Here are some points, each followed by its number:
[  1.  -5.  21.  43.   1.  10.  34.   0. -22. -16.  14.  -5.   7.  12.  10.  -6.  14. -40.   6.  -3.  10.   7. -16.  -5.  -1.  -3.  15.] 0
[ 23.   0.   6.  21.  -2. -13.  -7.  -8.  21.   2.  -9.  -6.  10.   8. -11.  10.  43. -20.   7.  24.  -3.   9.  12.  13.  15. -21.   9.] 1
[  8.  37. -15. -16.  -1.  12.  -1.  -4.  51. -16.  -8.  -5. -19.  -1.   5.  10.  64.  -4.  21.  15.  32.  32.   9. -27.  10. -19. -41.] 2
[ -2. -14. -18. -85.  24.  -8. -33. -35.  11.  34.  17.   0.  19. -19.  14. -54. -29.  38. -40.  15. -13. -32.  -3.  36.   2.  22.  16.] 3
[-11.  14.  -6.  -7.  14. -13.  49.   6.  -4.  -8.  -1.  -6. -15.  -6.  22.  10. -12. -18.  10.   3.  18.  43. -17.   6.  24. -14.  -1.] 4
[ -8. -23. -12.  10.  12.  -6. -18. -22. -10.  -2.  -6.   8.  -5.  -4.  -6.   1.  11.   4.   1. -16.  -6.  -1.  -2.   3.  -5.   9.  17.] 5
[ 10.   9.   5.  54. -17.  25.  48.  35.   7. -51. -44.  -2. -14.  -7.  -1.  36.  37. -70.  34. -15.  53.  28.  27. -54.  12. -29. -18.] 6
[  8.  87. -22.  75. -10.  12.  89.  45.  72. -41. -95. -15. -78.   7.  45.  50.  58. -48.  47.   1.  93.  93.  -5. -68.  39. -44. -54.] 7
[-11.  -6.   6. -22. -14.  14. -23.  29. -14.  -7.  -8.  17.  10.   9.  -9.  -3. -56.  39. -18.  -8. -40. -36. -13.   4. -13.   7.  -5.] 8
[ 10. -22.  22. -42.   3.  11. -40. -17. -21.  43.  19.   2.  61.   7.  -5. -31. -29.  40. -25.  20. -21. -49.   1.  28. -12.  30.  19.] 9
[  7.   5.  -5. -35.   7. -12. -24.  -3. -10.  43.   6.   4.  20.   3.  -4. -21.  -8.  31. -28.  28. -11.  -7.   4.  49.   7.  10.   7.] 10
[ -3. -26.   7. -28.  -1.  -1. -12.  -3. -29.  18.  22.   8.  26.  -4. -17. -16. -66.  55. -19.   1. -45. -27.  -3.  31. -25.  25.   8.] 11
New points follow, each followed by the numbers of its three nearest points above, smallest number first.
[-14.   6.   7.  47.   5.   8.  43.  27. -18. -39. -15.   0.   7. -10. -20.  60.  -5. -54.  51. -25.   6.  27.  14. -58.  -3. -10. -22.] 0 4 6
[ 13.  15.  -5. -48. -18.   0. -38.  30.   4.  29.  -6. -10.  21.   5.   0. -21. -32.  44. -50.  27. -12. -37.   7.  37.   8.   5.   5.] 8 9 10
[-18. -11.  10.  -9.   4.  -4. -22.  13. -14.   3.  -4.   8.   6.   8.   1.  -2. -10.  -5.  -8.  -1.  -6. -15. -17.   8.   5.   5.  12.] 5 8 10
[ 24.  12. -23. -39.  26. -21. -21. -11.  42.  60.  32.   2.  35.  20.   9.   4.   2.  29. -13.  40.   6.  -5.   3.  59.  23.  24.  15.] 3 9 10
[-11. -28.  19. -11.  17.  11.  -7. -38.  10. -27.  17.  -2.   4. -20.  -3. -14.   2. -23.  11. -43.  12. -30.  10. -46. -32.   3.  32.] 0 1 5
[ 11.   6. -16.   3. -12. -28. -14.  -9.  36.  -3.  -2.  -2.  -1.   0.  -3.   5.  48. -18.  -2.  11.   3.  13.  12.  12.   8. -18.  -8.] 1 2 5
[  1.   1. -22.  17.   4.  10. -15. -23. -16.   7.   7. -13. -30. -16.   9. -10.  32.  10. -15.   4.  -6.  -2.  11. -17.   8.  16.   1.] 0 1 5
[  9. -37.  -7.  11.   8.  12.  -7. -23.  -4.  13.  11.  -5.   1.   3.   0. -19.   1.   9.  -3.  -4.  17. -13.   5.   4. -13.  23.  27.] 0 1 5
[-24. -25.  -1. -41.  25.   4. -24. -13.   7.  21.   6.   8.   7. -32. -10. -18. -33.   1.   7. -33.   3. -31.  17. -21. -24.   4.   9.] 5 8 11
[-17.  21.  -3.  29. -14.  20.  45.  50.  -1. -43.  -2.  12. -33.   9.  -8.  41.  20. -51.  46. -22.  14.  28.  -8. -52.   3. -28. -49.] 0 4 6
[-10. -21.  19.   7.  22. -26.  -8. -42.  12.  -4. -10.   1.  -8. -27.  -1.  -4. -18.  10.   1. -25.  -8.  -2.  10.  21. -11.  -7.  40.] 1 5 10
[  4.  48. -12. -67. -21. -16. -25.  50.  -1.  25.  18.   3.  27.  31.   0.  -1. -29.  52. -44.  50. -25. -10. -23.  68.  22.   8. -34.] 8 10 11
[ -1.  25. -11. -13.  14. -14.  16.  11.   4.  31.  -8. -10. -14.  14.  20.   8. -29.  17.  -3.  16.   5.  26. -16.  30.  30.  -4.  -5.] 4 5 10
[ 22.  10.  11. -16. -25.  12.   0.  16.  11.   2.   5.  -5.  11.   3.  -5. -10.  22.  -5.   0.  22.  16.  -8.  18. -14.  -5.  -9. -21.] 1 2 5
[ 13.  12.   3. -45.   5.   0. -45.  -7.  -4.  48.  13.  -2.  28.  12.  -9. -23.  -4.  46. -23.  30. -15. -25.   5.  40.   5.   9.   5.] 3 9 10
[  0. -15.  16.  50.  16.   1.  41. -12. -10. -13.  -6.  -5.  11. -11.  -3.  31.  18. -45.  36. -21.  22.  29.  16. -22.   0.  -6.  10.] 0 4 6
[ 12.  -2.  14.  59. -17.  31.  40.  25.   3. -45. -23.   2. -21.  -8.  -6.  30.  37. -34.  23. -12.  20.  17.  20. -34.   2. -24.  -9.] 0 1 6
[  6.  12.  -5. -27.  -7. -20. -40.  21.  -5.  43.   3.   2.   8.  40.   6. -18. -21.  19. -23.  39.  -5. -16. -25.  40.  20.  13.   1.] 8 9 10
[  1.  24.  29.  70. -16.  21.  72.  42.  27. -68. -40.   7. -18.  -7.  -4.  51.   7. -53.  40. -34.  34.  45.  14. -33.  -1. -57. -30.] 0 4 6
[-21. -10.   6. -26.  -2.   8. -18.  -1. -19. -10.  -4.   7.  10.  -9. -13.  -8.  -4.   9.  -7. -30. -10. -15.  -2.  -6. -20.   0.   4.] 5 8 11
[-11. -15.  23. -18.  34.   6.  37. -17. -35.  11.  26.  -5.  23. -15.  12. -28. -15. -51.   1. -16.  -2. -25.  -4. -17.  -1.  14.  25.] 0 4 5
[ -1.  -9.  -5.  -9.  12. -10.   5. -21.   4.  12.   4.  10.   1. -10.   1. -12. -57.  44. -14. -13. -17. -12.   3.  20. -20.  18.  18.] 5 8 11
[ -6.  37.  -5.  19.  -2.  -6.  40.   1.  -8. -22. -26. -25. -47. -19.  27.   8.  19. -24.   0.  -9.  15.  40.   2. -19.  25. -22. -19.] 0 2 4
[  3.  35. -27. -31.   4.  11.  27.  30.  -8.  28.  -9.  -9. -32.   2.  34.  -5. -15.  16. -19.  30.   9.  16.  -4.   6.  37.  12. -20.] 4 5 10
